In the rows, 128 means zero.
Z: a few groups of rows, each row roughly a mix of its group's hidden directions
Z (115 x 12)
133 131 116 119 154 127 92 137 129 97 181 140

143 164 135 86 133 108 149 153 147 155 111 139

177 114 124 129 152 134 168 126 129 134 154 100

98 159 135 98 131 124 116 139 164 112 104 160

117 131 167 91 94 137 152 129 146 146 100 126

91 131 117 94 91 116 117 127 150 118 94 140

178 122 122 98 110 109 159 143 150 133 108 125

123 151 130 121 157 100 102 142 153 128 105 173

131 122 81 158 130 98 113 152 116 111 104 147

104 81 98 157 110 131 138 127 104 117 150 138

116 135 137 156 155 158 177 104 129 124 148 115

156 131 97 158 167 120 105 145 131 122 158 143

105 152 132 85 119 108 112 137 157 112 109 159

120 132 173 100 126 158 152 114 136 135 156 99

88 150 146 103 105 113 95 127 138 128 102 150

109 149 122 180 153 132 108 132 115 107 128 161

98 127 117 162 122 130 90 126 97 111 144 160

151 132 133 103 101 103 171 130 150 146 96 129

154 148 110 118 133 97 145 124 90 163 100 125

129 125 134 97 99 92 79 136 128 135 106 134

156 96 123 98 108 126 165 122 144 138 138 93

152 144 147 143 157 140 117 151 110 122 178 108

155 129 90 166 169 121 119 146 127 125 135 147

86 153 138 129 98 117 99 113 118 125 98 153

111 105 91 107 93 120 98 144 134 116 98 137

113 153 169 102 123 127 131 146 178 123 118 129

125 113 80 159 124 98 106 135 118 123 102 150

124 103 116 141 110 151 143 104 94 119 138 80

177 99 105 151 118 146 142 152 111 130 107 130

101 161 155 114 124 147 96 120 93 153 116 135

89 171 142 123 154 134 105 138 133 120 113 159

163 97 116 170 128 130 135 133 99 141 157 114

131 90 89 158 127 125 118 120 91 113 143 108

109 128 118 76 96 116 145 109 124 112 98 139

131 145 135 99 135 116 166 139 171 137 96 147

127 94 97 139 97 108 117 99 116 145 106 156

128 149 138 115 136 91 104 134 158 139 93 162

91 122 155 105 96 157 157 111 118 123 127 105

116 134 117 138 137 127 103 130 112 105 192 145

171 104 111 154 154 135 157 127 122 126 154 104

142 95 89 154 107 95 115 136 110 129 125 151

156 135 134 103 146 133 180 148 156 142 143 122

125 126 158 111 83 137 139 133 157 148 91 141

122 122 93 168 118 99 105 144 106 114 113 154

93 118 126 126 95 115 76 117 116 120 104 134

100 126 174 97 93 153 140 121 126 137 126 113

89 131 152 134 132 161 164 98 145 113 144 122

138 108 151 89 102 143 155 103 137 136 142 95

153 139 100 151 166 105 128 151 140 133 112 163

146 179 147 105 147 136 126 156 143 100 124 145

103 123 172 97 83 139 122 115 121 133 118 114

116 153 135 173 154 127 103 140 119 111 133 168

155 118 107 144 106 100 141 125 122 142 73 132

96 160 136 162 143 121 92 127 108 125 115 157

157 130 88 160 169 103 114 132 135 128 114 132

129 157 141 116 151 103 126 145 165 146 107 167

100 117 127 143 123 159 106 114 109 107 177 112

128 131 166 108 134 162 146 114 132 126 153 83

86 129 155 106 88 127 137 101 120 130 103 115

94 104 115 123 81 133 93 119 110 128 106 126

98 85 90 124 109 115 131 99 126 142 107 135

127 166 173 94 132 140 140 128 160 139 115 128

80 133 129 146 105 119 85 118 113 126 104 143

139 148 169 93 143 151 146 118 150 143 138 98

136 169 172 104 149 145 138 132 131 136 145 100

140 133 158 107 138 143 123 140 191 133 135 141

152 183 160 131 160 145 126 139 134 138 124 130

174 111 128 141 124 136 151 118 88 154 153 119

137 106 126 135 115 155 156 118 97 128 152 80

156 104 114 159 143 133 131 133 93 132 163 97

133 115 147 136 125 158 169 100 113 145 154 95

103 110 133 148 137 174 154 118 141 99 156 128

129 138 167 93 139 160 147 116 136 135 159 104

100 87 93 139 98 127 130 116 113 97 118 137

144 147 169 96 144 156 142 112 138 151 153 116

101 120 124 123 147 168 139 116 118 100 164 96

136 107 81 167 129 104 121 149 119 126 112 154

117 106 123 138 99 148 144 103 91 121 136 84

84 120 134 106 133 137 159 109 168 113 128 108

170 111 131 151 139 141 136 133 98 135 171 106

153 91 113 116 86 135 165 121 132 136 132 106

95 167 170 116 124 132 116 113 149 133 105 110

118 129 114 144 80 100 141 115 131 135 89 155

163 134 138 131 140 150 163 117 87 149 145 106

162 114 108 143 133 123 154 127 76 147 143 113

124 108 128 183 148 139 124 105 119 96 154 123

135 165 154 89 115 98 109 139 139 141 110 151

123 157 152 105 148 97 106 132 165 145 110 150

161 95 98 162 144 125 121 137 105 131 159 120

160 93 90 124 114 96 104 139 127 117 137 148

107 153 123 137 165 108 101 137 145 125 120 174

155 154 145 140 131 99 103 162 151 141 127 161

126 104 118 140 105 142 141 104 87 121 130 81

133 154 136 115 150 105 111 152 162 133 132 175

144 144 124 115 127 90 133 139 159 140 88 163

106 171 142 153 154 114 106 133 129 115 119 166

143 103 142 82 111 129 149 119 141 147 139 89

113 107 81 158 118 111 113 138 117 103 108 151

132 105 83 161 118 100 115 141 127 120 99 149

107 88 90 123 97 116 120 104 120 114 113 149

170 90 113 128 112 137 152 129 113 148 145 97

152 131 86 166 170 108 115 133 130 127 135 135

129 134 115 104 127 132 176 138 172 115 108 150

162 122 130 130 128 119 132 103 87 158 135 87

131 134 115 119 99 99 83 152 120 133 100 156

114 129 106 181 140 124 98 147 99 137 122 146

101 103 101 156 96 103 117 155 131 151 110 136

157 126 134 141 160 140 177 132 150 119 160 122

171 144 136 131 121 84 109 156 128 139 123 156

97 147 137 100 115 112 80 141 124 143 101 143

130 155 135 117 151 98 112 144 163 141 111 169

175 154 144 137 170 131 152 129 127 120 152 132

125 157 148 110 142 106 120 147 163 143 117 172

119 105 125 135 98 150 146 104 96 122 138 82

137 177 127 129 152 107 95 149 141 124 107 151
one row of each group, then the others: which group is each in?
166 148 145 143 143 108 76 124 136 146 133 115 : M
98 126 152 124 117 146 85 125 100 112 164 136 : G
151 125 117 114 110 83 94 161 134 141 109 143 : W

125 173 141 139 157 151 122 155 129 107 140 162 : M
156 142 93 151 171 90 134 134 134 137 123 136 : G
155 111 132 155 136 141 133 124 89 135 165 93 : M
120 118 132 136 90 117 81 134 92 155 115 133 : W
97 152 148 96 163 124 108 136 140 110 140 158 : G
138 92 102 181 122 100 143 127 137 117 136 121 : W
115 153 140 93 98 100 129 143 153 140 101 153 : W
134 106 82 162 125 103 111 144 124 121 113 159 : M
140 115 71 143 143 100 127 140 118 132 96 139 : M
162 87 115 109 115 131 156 121 149 111 145 101 : W
103 124 113 158 136 151 116 122 102 108 179 129 : G
